Which row each row swaps with, under one turn or mirror:
The rows were stretched afterwards, more along some directions than others.
Vav: [ 18  26   9   8   0  19  10 -32  13  18   2   1  -3  -1   5  13  34 -18]
Gorak: [ -3   3  11 -31  -9  10  18  -1 -17  -6   4   2  10  27  -9   4  37  -5]
mif: [ -3 -10  27 -18  -4   4   7  -3  -2 -24  19   4   4  27   2  -7  -2 -23]
lemiv: [  3  16 -20  -1  24 -13 -27  11  29 -21  16  20  -9 -17  23  12 -19   5]
sed: [ 12   0  23 -12   4 -16  -6  18  -1   6  32  -4   6  20   4  -7 -14  17]
seni: [ 25  26  -7 -23   7   5   9 -17  11 -17 -15  17  11 -14  10  37  23 -20]
gufe: [-11   8  -9 -19 -31  29  24 -21  -7 -25 -31  13  12   4  27  32  50 -35]
suk: [ 18  22  35   4  44  -2  -9 -13  35 -34  17  18  -9   0   6  -3 -15   2]
zume: [-11  -1  26   2 -18  27  33 -15 -19  31  -9 -17   5  30   8  -7  57 -12]
biz: [ -9   8  -4  -9  13 -13   3  20   1  24  25  -6   1  14  15 -15   3  18]
Rif: [ 17   3  -8 -21  13  16  -2   1  32 -16 -13  11  18 -10  -8  24  15 -18]
garez: [  2 -17  19 -36  14  -2   2   8   8 -25  12  10  24  21 -15   2  -6  -4]
sigir: [ 13  12  -8 -15 -18  22  -9  -8  11 -13 -10  23  12 -11   6  35  21 -13]
zoku: [-29 -13  -6   6 -24  43   2 -15  13   5  12  -4  -1  13 -20  -5  60 -34]
ret: [-13  -5 -17 -39 -26  19  -1 -11  -4  11  -7  -1  15   7 -14  27  36 -25]
mit: [ 27   5   1 -20  14   8 -12   5  41 -10   0  12  19 -14  -1  17 -19 -12]
Vaf: [  1  23  29   2   3  23  24 -24  -4   6   4  -7   3  18  -7  -8  56   1]
Refig: [-18  -3  11  -2  22   2  -1   2  16  19  28  -7   3  25  12 -12  23   9]
binu: [ -9  -4   9 -21  21  -5  -6  -1  27  20  20  -7   7  15   8  -5  -3  15]
Dugo: [ -5  -1  -9 -22  -6 -10  11  21 -20  13  11  -3  25  26  17  23  28  -4]
Lil: [ 18  43  -4 -10  22  -9  -2 -16   3  27  -2   1   5 -13  20  33  31  17]
sef: [-10   3  -5   6   0  48   3 -22  24  -8 -25   8   1  -3  -1   8  44 -36]
pimam: [ 29  32  -5 -28  36 -41  -9   3   3  13  15  10  11  -9  30  18  -1  13]
Ruf: [ -9  32  -9   3  -7 -10   6   4 -30  28  16   5  -7   7  38  10  43  28]
Nel: [-26   9   5  14 -16  31  15   0  -9  -1 -15   6  -9  24   9  -7  54  -4]
miz: [  8  17  40  -9  11  18  28 -27  -1  23  -3 -16   0  22   4  -6  34   2]
gabo: [  7  13   4   9  -1  17  -1  -1  16 -23 -13  13   9  -8  -4  16  19   5]
maso: [-19  14   0  -1  -3 -20  18  11 -29 -26   5   2  -6  19  48   2  40   4]
Vuk: [  8  22   6   7   4  16 -12 -19  21   1   4   9  -4  -7  16  15  23 -14]
Lud: [ 11  -3   4 -16  18  14 -10   4  36 -10   9   7  20   5 -33  18  11 -16]
kemu: [ 12 -12  12 -48  14  -5 -13  -5  36  -8  12  10  13   5 -39   1  -9 -15]
dov: [-27   2  -7   1 -25  13  21  16 -30  -3 -12   8  21  23  45  18  61   5]
mub: [-13  21   4   7  -7  10  11   7 -21   1  -5   5   5  19  61  22  56  13]
Bot: [-43  -7  -7  -5  -1  14   4   6   7   8   3  -6  -2  23  34  -9  32  -8]
Fezeg: [ 21   3  -3 -18  25   6 -18 -17  45  18  19  -5  20 -13  -7  11  -9 -18]
Liru: [  9  13   9   7 -30  28  23 -10 -18   7 -23   0  11  12  18  19  47 -26]
kemim: [ -7  -2 -10 -18  -6  44   6 -32  25 -16 -23   5   3  -5  -6  13  27 -51]
sunar: [  0  -1  12  -6  25  -2 -14 -12  50 -14   4  11  -8  -1  12  -1 -23  -6]
fasa: [ 32  13  12 -12  41 -14  -3 -15  32  -7  16  10  16 -18 -14  14 -11  -7]
pavis: [-16   6 -13   5 -32  -3  20  11 -39   9  -1  -5  10  14  27  10  39   4]
fered: [ 13   2  29   4  18  27  -3 -20  42  20  14 -16  13   3 -18  -9  17 -21]
logu: [-17   0   8 -17 -24  27  11  -3 -12 -11 -12  10   4  34  24  11  38  -7]
fupu: [-28   8   9  -2 -14   7   2   2 -16  12  13  -1 -10  29  30  -5  38   7]
Vuna: [ 23  18  25  13  34   7  -7 -20  30  17  14 -15 -10 -12 -18 -20 -11 -11]
Gose: [-19  -4  10 -12   4   6   1   4   9 -13 -13   3 -12  12  24  -7 -10  -3]
kinid: [-11  -4  -9 -20  -7  -2  18  14 -17  19  10 -12  12  22   3  -1  37  -3]
Mef: [  1  -8  24  -8   0  18   1  -8  23 -46   6   5   4  11 -29  -8  23 -25]
Parod: [  9 -17   7 -15   6  23  -9 -12  39  -2  10   0  23   7  -9  13   7 -33]
saku: [  7  15  22 -15  12 -25   1  14 -12 -20  11  16  -2  18  25  -3  -3  27]
vab: [ 13  -1  30  -4  21  -3  -9  -6  15  15  33 -13   8  21  -4 -24 -11  -3]
mabo: [ -2   1   6  14  -7  31   9 -14  17   6   4   1  18  -2 -23   4  51 -17]
Sazu: [ 23  13   2  -9  10  -8 -11 -11  21 -22   9  19  -1 -16  -8   7  -9 -17]

Vuk swaps with fupu
Sazu swaps with saku
fered swaps with Bot
zume swaps with sef
seni swaps with Gorak
lemiv swaps with sed

Which row each row swaps with, under one turn or mirror:
The rows were stretched afterwards, more along some directions than others.
maf: [-26  -9 -20 -23  32  14 -12 -11  40  12 -11 -13  27   4  23 -16  41  -2
 -10  18]
rus: [-31   2 -17 -22  38 -18  -3 -41  -6 -29   2  -1  31 -23  26 -10  26  -7
  31  11]
nugip: [-12   1 -13 -30  24 -40 -30 -47 -22 -17  -4  -7  19 -18   8   8  15 -68
  39   5]
seref: [ 10 -15 -40 -41  -2 -34 -36   4 -19   8  -1  34  36  18   4 -15  19 -33
  -7  18]
zesa: [-31  -8  -9 -20  27  20   4 -16  44   3 -10 -26  22   2  21 -14  33  -7
  -8   2]
vis: [-30 -23 -17 -43  42 -34 -45 -25 -19  -3 -16  14  41  17 -11  -8  33 -54
   8  31]
kofa: [-19   2 -19   3   8  12  11  -3  18  -8  16 -27  -5 -17  29 -14 -33  38
   1 -12]
galom: [-24 -19  -3 -14  46  31   1 -66  33 -29   8  -8 -21  -7   1  14  43  -8
  -8  37]
mani: [-15  16 -21 -16  13 -21 -17  14  -4  31 -34 -15  61   3  27 -14  -3 -38
  37 -20]
Buzig: [ 13  -8 -35 -15  12 -17 -46  -8 -27   6  -2  17   6   9  -2  12   4 -40
   9  23]
zano: [-48  12  -2  -5  40 -11  -7  -1  -7   1 -12 -27  27 -15  30 -14 -32   4
  24 -21]
kelod: [ 11 -11 -53 -33  -9 -20 -29   4  -1  11   7  20  22   7   9 -21  11   5
  -4  17]
sevif: [-29  -3  -9 -19  37 -25  -3 -50  -8 -32   5 -10  21 -27  23  -7  20 -29
  35   5]
kofe: [-18 -14  -4 -13  39  38   6 -58  35 -23   7 -11 -27  -7   3  13  38  -5
  -7  34]
nagev: [-14 -24  -8 -14   2  15   5 -19  24  -8  -7 -10  -5  20 -14  12   4 -22
  -3  -6]
giba: [ -8 -19 -11 -14  22  18  14 -10 -12 -15  -4   3  -3  33 -17  11 -17 -12
  -5   2]
Mebut: [-31  15 -19  -3  22 -21  -8  28  -9  22 -25  -8  66  -5  38 -15 -14 -23
  34 -25]
pil: [-28  -6 -17 -15  21 -31 -15 -44  -7 -28   8  -8  15 -30  24   8  23 -42
  37   0]
Nup: [ -1  -9 -10 -12  26   6  -5  -3 -30 -16  -1  33  29  33  -8   7   4  -8
 -10  14]
pum: [-28  -3  -2 -22  36 -27  -8 -49  -9 -28   3 -10  27 -20  16  -2  29 -43
  30   3]
sikes: [-31 -26 -14 -37  47 -18 -40 -42  -9 -13  -5  17  17   9 -10   2  41 -36
   4  41]
Nof: [ -5  -1 -26 -22  28   8 -34   3   5  19  -9  18  24  18  18 -11  32   3
 -18  34]
laki: [-41   7 -19 -14  37 -22 -22   6  -3  16 -27 -24  51  -9  28 -21 -12 -19
  32 -20]
mev: [ 14 -22 -53 -46  -6 -34 -35   5 -22  12  -4  34  32  25   0 -17  17 -30
  -4  28]
sebe: [  4  -6 -46 -14  -6  -2 -12   3   1   1   6 -11   3  -1  17 -21 -22  21
  -8   4]
kobi: [ 10  -9 -41 -29 -19 -23 -20  15  -8  11   5  10  27  11  12 -21  -5  -2
  -7   5]
nonib: [-30 -23  -2 -27  54   3 -22 -48   8 -21  -2   6   5   9  -7  11  46 -32
  -6  40]
garaf: [-43  13 -12  -7  41  -8  -6   4   2  -1 -10 -28  23 -21  37 -16 -30  15
  26 -17]
Mezu: [ 19   8 -23  -1  -3  19   9   6  15  14  -3  -4  23   4  19  -1  12 -21
   5  -1]
nerem: [ -7 -10 -41 -16  -4   8  -3 -13  18   2  13 -16  -4 -12  21 -18 -12  27
  -3   3]
Rini: [-32  -9  -9 -17  26  17   5 -21  47   2  -9 -28  19  -4  22 -15  31 -11
  -4   1]
lur: [-17 -29 -18 -18   4  15   7 -21  18  -4  -9 -11  -4  20 -10   8   5 -16
   3  -4]
Buza: [ -4  -2 -27 -12  -3  11   8  -6  15  -6  12 -21 -11 -10  22 -14 -18  27
  -9  -7]
zopu: [-10  -3 -23 -18  31  11 -27   4  13  19  -9  11  31  21  23 -14  34   6
 -24  27]
nunud: [-26   0  -8 -17  31 -32  -6 -49  -4 -38  15 -11  12 -33  19   1  14 -37
  33   5]
gunap: [ -4 -10 -24 -18  25  -4 -13  -4 -30 -11  -7  33  25  21 -10   1  -1   2
   5  23]
vukul: [ -2 -10  -6  -2  15   8   3 -13 -18 -23   2  19  15  21 -15   9  -5  -3
  -4  13]
Gike: [-35  10 -23  -4  32 -17 -10  28  -9  19 -29 -15  58   8  30 -17 -21 -10
  32 -20]
minak: [ -8  -5 -23 -11  36  -3  -3  -4 -33 -25   2  28  29  16   4  -2  -5   7
   7  21]
Bozek: [-41  11  -8  -4  37 -17 -14   8  -5   9 -20 -23  43  -8  33 -20 -22  -8
  28 -26]
siv: [-30 -25 -16 -34  46 -21 -42 -37 -11 -13  -8  18  23  14  -8   2  44 -41
   3  38]
rar: [-37 -16  -7 -25  25   6  -3 -30  43  -5 -11 -33  22  -2   9 -10  35 -28
   3  -2]
gepa: [-29   3  -7 -18  42 -14   4 -34 -11 -29   4   2  26 -19  23  -4  16  -4
  32  13]
fuv: [-12 -23 -16 -17  15   6   1 -17 -10 -20  -8   5   5  20 -21  11 -12 -18
   8   7]

giba swaps with kelod
vis swaps with rar
gepa swaps with garaf

